Each named turn below is shown by a few rows before and after it. Which turns, in which order, take the first row of each later pair to the second? The first pair is answered.
Zagil:
-31 27 -3 20 0 -5 -32 20 -4 31 -12 -16 -22 22 4 -20 20 6 -31 24 8 -29
 -21 1 -8 -25 -17 9 -5 6 10 -13 21 22 14 -11 -15 11 -9 8 -22 -45 -1 9 6
 26 8  ->  -32 28 -5 20 -5 -5 -25 19 0 40 -12 -16 -17 25 -2 -15 25 4 -29 23 11 -21
 -14 3 -13 -30 -17 10 -16 8 1 -9 16 23 19 -15 -12 12 -2 9 -21 -50 -8 12
 -2 23 5
0 -6 10 -9 48 11 19 -21 -12 -6 2 13 5 -6 -10 10 -34 29 -20 4 -11 6 8 23
 15 16 20 3 -24 5 7 -7 -17 -2 -35 -12 1 2 15 -22 -21 20 -21 -8 14 -33 -3  ->  -10 -7 4 -3 41 16 21 -32 3 9 3 23 18 -14 -27 8 -12 12 -22 5 -4 17 15 23
 1 5 16 -10 -31 3 -8 0 -26 -11 -32 -14 14 3 18 -14 -10 27 -8 -6 -3 -29
 -13
3 23 13 -32 34 -20 -8 -3 -19 24 5 -31 -5 15 4 -2 -21 -26 -6 -21 -7 21 22
 17 -13 5 28 34 -19 3 -6 6 13 14 18 11 2 17 0 2 -18 8 -14 11 -2 7 15  ->  -14 14 11 -17 21 -13 -1 -3 11 23 1 -25 3 0 -20 -9 7 -30 -18 -16 2 32 34
 13 -30 -14 28 10 -18 8 -17 16 5 1 25 8 16 17 0 6 14 20 8 2 -24 17 5
fafel:
36 1 17 -20 19 0 10 -4 -42 -20 21 1 -19 16 28 22 -43 17 13 13 -21 4 -21
 -1 30 28 -7 10 13 12 35 -18 -6 29 -21 -10 -20 8 0 0 -49 -17 -27 5 33
 -27 13  ->  -23 8 -8 18 -15 23 19 -26 19 29 2 -11 34 -4 -50 16 30 -19 0 0 4 31 22 -4
 -43 -23 2 -2 -32 5 -10 -1 -6 -14 10 10 19 -4 10 20 19 -16 15 17 -63 1
 -15
-5 -9 -6 -5 52 -25 3 23 -23 -8 2 18 1 0 12 8 4 27 18 30 -2 5 2 -12 -6 25
 -13 1 -16 -16 -26 -9 -2 -9 2 1 -19 -3 7 -7 11 12 -2 11 -7 -11 8  ->  -6 -14 -10 4 54 -13 8 11 -17 1 -3 15 5 -2 -2 14 10 17 15 25 -1 14 7 -10
 -13 19 -17 4 -23 -16 -32 -12 0 -11 2 7 -20 -3 8 -5 13 11 -6 12 -21 -15
 5
6 9 13 12 -3 3 14 1 26 15 18 -8 14 -9 -7 7 3 -8 -17 -12 4 0 14 -5 -5 -15
 -7 -27 7 11 -20 0 -10 -3 10 0 14 -1 1 2 -13 7 5 14 -6 -5 -12  ->  12 6 12 5 2 -10 9 17 15 -11 16 -15 -6 -6 19 -5 -3 13 -15 -1 6 -11 0 -8
 10 -14 4 -33 21 11 -5 -4 2 -1 10 -6 -1 -6 -16 4 -2 13 6 10 23 2 -2
33 1 -5 -14 -16 -1 -17 28 -9 2 21 -5 8 3 33 8 -6 24 10 -15 5 -12 -8 -17
 11 19 -17 23 22 2 15 -8 16 -3 3 7 -21 15 -1 31 -5 -8 11 20 0 4 12  ->  23 2 -10 -9 -21 11 -5 7 1 28 22 -4 25 6 0 20 4 12 6 -22 -5 2 11 -18 -7
 13 -28 23 5 -3 -1 1 1 -9 -2 14 -7 19 11 37 -8 -20 11 24 -32 1 0
mavo:
-24 4 -13 1 14 -4 -20 22 2 -5 -18 -14 7 -13 -9 -10 8 25 -22 17 17 0 6 5
 -15 -12 16 5 -9 3 -2 -7 7 -12 -3 1 -5 -16 6 16 35 16 -3 -26 -1 21 -4  ->  -18 4 -10 7 9 17 2 -3 7 19 -1 6 19 -6 -29 13 5 7 -19 4 8 21 19 3 -21 -15
 -7 -4 -22 13 -14 2 -11 -8 -21 8 11 -2 18 22 13 3 -4 -24 -30 0 -11
-9 5 -30 11 -10 9 -4 -13 11 22 -13 -4 38 -17 -42 46 37 -7 24 10 5 -2 49
 32 -35 -27 20 32 -25 -27 -21 -2 -9 1 -2 43 19 -7 6 -5 24 -21 -1 18 -50
 17 -20  ->  -9 4 -30 6 -18 -12 -27 10 -3 9 -31 -23 23 -9 -15 37 39 9 30 16 17 -20 21
 29 -28 -13 33 41 -14 -32 -7 -10 19 3 19 41 1 -18 -6 -1 40 -20 3 26 -24
 39 -7
5 2 3 -6 -15 -15 -16 19 9 -19 -10 -4 -11 -11 27 -32 9 9 -5 11 18 -17 -10
 -22 13 -8 -7 -3 24 -10 5 9 17 -8 10 2 -4 4 -15 6 16 19 6 -2 11 16 6  ->  1 -7 7 4 -6 10 25 -3 24 -5 6 22 -3 -27 -7 -19 7 -12 -14 4 -1 0 12 -18 5
 -16 -21 -30 10 4 -7 20 -21 -9 -17 1 14 12 5 -8 5 17 11 -14 -9 -9 -10
Pairs:
Between the rows of a pair lie 2 to 3 turns.
3 -15 9 -2 13 8 6 7 10 -20 7 14 -7 -23 9 -12 -9 8 -6 9 -2 1 2 5 14 -1 0
 -19 -7 8 11 -1 -26 1 -13 -9 -1 7 1 -35 2 21 -14 -25 35 -7 -14  ->  -24 -8 1 9 -3 13 6 2 31 -2 -1 0 16 -20 -23 -10 13 -6 -10 1 10 11 16 9
 -16 -15 13 -11 -26 -1 -10 0 -21 -13 1 -3 8 -1 3 -11 28 13 -2 -12 -9 10
 -22 -> Zagil fafel
27 -4 23 -6 17 4 16 -6 -1 -31 25 34 -14 -13 26 0 -29 -3 1 8 -3 0 -10 -19
 26 2 -18 -23 32 10 11 -1 -27 7 -28 -20 -1 14 -3 -18 -15 14 -9 -25 33
 -20 -6  ->  32 5 15 -17 21 8 6 -16 -27 -6 19 24 -5 13 14 20 -42 -9 15 0 -18 0 -9 -2
 21 22 -17 11 14 11 10 -6 -16 18 -24 -5 -15 9 1 -11 -42 -12 -31 -11 28
 -21 -1 -> fafel Zagil Zagil
48 -6 20 19 -46 19 29 -1 28 -23 45 27 -32 -4 30 -10 -12 -18 3 0 7 -6 -1
 -46 51 5 -56 -28 57 4 26 17 -47 21 -18 -22 21 25 -11 -4 -37 5 25 -1 14
 -32 11  ->  25 4 5 34 -63 31 28 -24 50 22 32 9 2 4 -13 9 16 -45 5 -18 14 8 19 -42 7
 -17 -65 -13 24 -2 3 14 -36 10 -3 -5 35 22 0 18 -24 -15 44 20 -42 -15 -1 -> mavo fafel
-20 -1 -9 16 -26 -14 -3 22 29 1 -13 -8 4 -20 5 -20 20 2 -16 11 26 10 -11
 -18 -20 -18 7 -11 12 -3 3 14 1 -21 18 6 1 6 -4 5 28 11 11 7 -18 26 0  ->  27 9 2 -7 -8 -7 -2 -3 -29 11 1 -6 0 26 18 23 -28 5 7 2 -14 4 -14 3 1 16
 -6 18 11 0 14 -8 6 11 -6 11 -15 15 2 8 -43 -21 -29 19 1 -5 13 -> mavo Zagil Zagil
-3 -8 7 -43 -7 17 -13 8 16 29 -16 6 27 15 -50 8 15 -21 -2 -25 -5 1 24 -7
 -61 -16 -3 37 -49 -46 -40 -11 26 -14 21 34 4 1 25 -9 -14 -36 -9 23 -42
 18 -2  ->  33 -9 27 -56 11 15 -4 1 -25 17 2 22 10 29 -26 21 -30 -8 8 -20 -31 -11 8
 -2 -29 14 -21 54 -36 -41 -15 -26 21 8 -2 30 -11 9 24 -19 -61 -48 -35 20
 -1 -1 2 -> fafel fafel
-5 16 -10 -1 -58 -6 8 19 6 -24 9 5 -1 -6 16 -1 29 20 -15 26 3 -4 5 -40
 -7 -8 13 15 8 -45 20 3 42 0 24 10 -5 30 -35 11 30 -6 -3 7 32 13 5  ->  11 17 -3 -6 -49 -10 18 11 -15 -30 13 16 -5 -4 32 6 4 19 -10 17 -11 -12
 -3 -38 9 14 12 21 13 -45 24 -2 36 15 3 7 -9 34 -33 4 -1 -17 -24 0 48 0
 5 -> fafel fafel fafel
